(in the rows, 128 means zero)
One turn moves each row of this set onto another row. After a few examples, where does it send each row asked below?
J_86: [106 122 115 132 143 126 123 130 106 132 160 144 112 140 111 167 118 115
 167 142 133 105 126 112 111 112 147 102 129]
J_607: [ 99 146 109 132 129 128 123 112 115 129 149 130 118 131 124 165 128 101
 166 147 139 101 136 114 117 113 143 109 131]
J_934: [ 89 140 139 163 110 131 124 112 118 184 140 163 119 133 155 146 128 120
 149 123 146 127 165 134 153 146 120 133 103]
J_909: [115 133 150 161  96 121 131 118 108 161 130 153 131 124 134 142 113 128
 128 107 103 127 159 123 170 152 167 121 135]
J_662: [135 108 139 135 119  95  98 130 110 152 148 156 105 146 144 150 115 144
 155 109 100 109 164 110 161 157 133 116 151]
J_172: [127  96 141 144 122 109 108 135 106 167 154 157 115 141 138 142 110 145
 147 111  97 113 170 115 160 161 138 111 150]
J_284: [102 114 121 129 113 131  82 139 107 182 169 157 113 148 141 146 116 143
 153 113 134 140 174 126 146 140 122 111 117]
J_578: [104 134 120 143 110 132 107 132 122 185 162 167 123 139 135 134 122 122
 168 118 137 133 174 119 150 146 106 138 108]
J_371: [101 112 115 172 152 106 117 134 113 120 138 133 112 131 127 146  90 124
 144 119 113 102 146 122 148 117 157 125 100]
J_241: [102 137 104 126 132 124 116 119 113 132 155 130 114 136 120 164 124 105
 171 147 137 102 140 111 116 114 138 104 136]
J_87: [105 120 128 138 123 128  94 125 103 169 160 155 111 173 161 146 122 148
 137 104 130 131 169 137 142 152 149 111 109]
J_493: [106 137 105 129 137 119 115 114 116 124 150 125 111 143 130 161 127 112
 158 139 137  96 131 119 117 118 157 101 131]
J_727: [114 150 150 155  90 112 126 117 102 150 118 150 127 130 136 153 115 123
 138 105 107 132 161 119 165 144 160 119 136]
J_996: [107 103 108 166 162 105 112 142 105 130 146 135 107 139 124 146  89 122
 158 121 108  99 157 114 140 120 141 126 109]
J_732: [119 106 138 150 112 119 121 136  95 182 145 164 125 128 126 146 115 121
 159 119  97 126 182 107 153 158 129 119 155]
J_532: [131 134 145 140 104 100 106 120 113 139 136 148 115 143 144 144 111 145
 134 100 103 117 152 122 169 151 160 117 137]
J_743: [ 97 136 120 166 110 120 110 118 113 183 133 155 110 146 160 140 133 131
 128 108 142 125 161 136 144 151 162 123  99]
J_228: [105 114 121 133 113 123  82 139 113 179 166 149 113 149 140 140 109 146
 157 110 138 136 173 128 151 142 121 107 111]
J_205: [111 140 142 155  96 118 128 127  89 170 120 158 124 129 129 161 122 106
 156 116 105 136 177 107 155 145 133 123 149]
J_755: [103 131 120 141 140 124 127 120 111 127 154 142 108 137 118 167 122 116
 152 141 137 100 116 117 115 111 159 104 121]
J_49: [100 137 122 156 113 127 108 116 112 176 141 164 110 149 162 141 137 137
 122 110 137 128 157 134 144 151 160 128 105]
J_237: [129 117 147 149 114 110 117 121 113 153 145 152 119 144 140 136 110 146
 129 102  98 114 158 124 168 161 166 116 139]
J_291: [122 113 137 145 115 103 112 134  96 172 136 161 111 133 135 159 122 122
 167 121  99 121 177 102 152 151 115 120 158]
J_41: [108 123 113 134 145 121 121 125 110 129 160 143 107 142 116 163 121 118
 157 138 133 100 121 113 110 115 159 100 125]
J_426: [ 97 104 112 168 155 113 120 145  99 138 141 136 116 129 118 154  90 110
 168 129 110 111 166 111 138 115 126 125 113]
J_948: [105 124 124 143 122 123  95 125 103 168 153 147 113 176 156 141 116 146
 143  98 135 129 171 141 142 154 152 107 102]
J_33: [102 137 119 140 136 130 134 119 110 131 151 146 117 132 114 166 123 106
 160 141 136 104 120 114 115 110 153 111 123]
J_983: [ 92 123 112 176 143 120 129 141 101 139 133 138 123 118 111 152  93 100
 161 127 115 116 161 111 141 109 137 131 108]
J_952: [ 97 147 108 134 131 124 123 109 117 126 145 127 114 133 129 164 129 106
 156 142 139  98 133 117 119 117 156 107 130]
J_508: [ 89 141 138 156 107 137 120 113 117 181 147 169 118 132 157 149 134 125
 139 124 144 133 162 131 157 142 128 136 105]
J_93: [100 138 126 137 106 139 108 129 114 183 163 172 124 141 137 139 126 124
 163 122 135 139 176 119 149 143 110 138 113]
J_397: [100 130 116 136 136 129 126 127 107 136 156 146 115 127 108 167 121 107
 167 145 136 108 125 110 112 107 145 106 128]
J_735: [103 132 104 125 138 120 111 118 114 128 156 125 111 143 126 165 122 113
 168 144 135  98 137 115 115 117 146 100 138]
J_48: [109 128 150 160 100 128 138 125  97 175 132 158 136 122 127 149 114 114
 148 116 103 133 174 115 159 150 142 122 146]
J_766: [ 94 129 119 178 142 117 132 131 106 124 130 135 123 126 121 148  91 109
 148 120 116 111 151 120 147 113 154 133 100]

J_532 turns into J_662
J_983 turns into J_766
J_87 turns into J_284
And these:
J_86 turns into J_397
J_607 turns into J_952
J_732 turns into J_48
J_948 turns into J_228

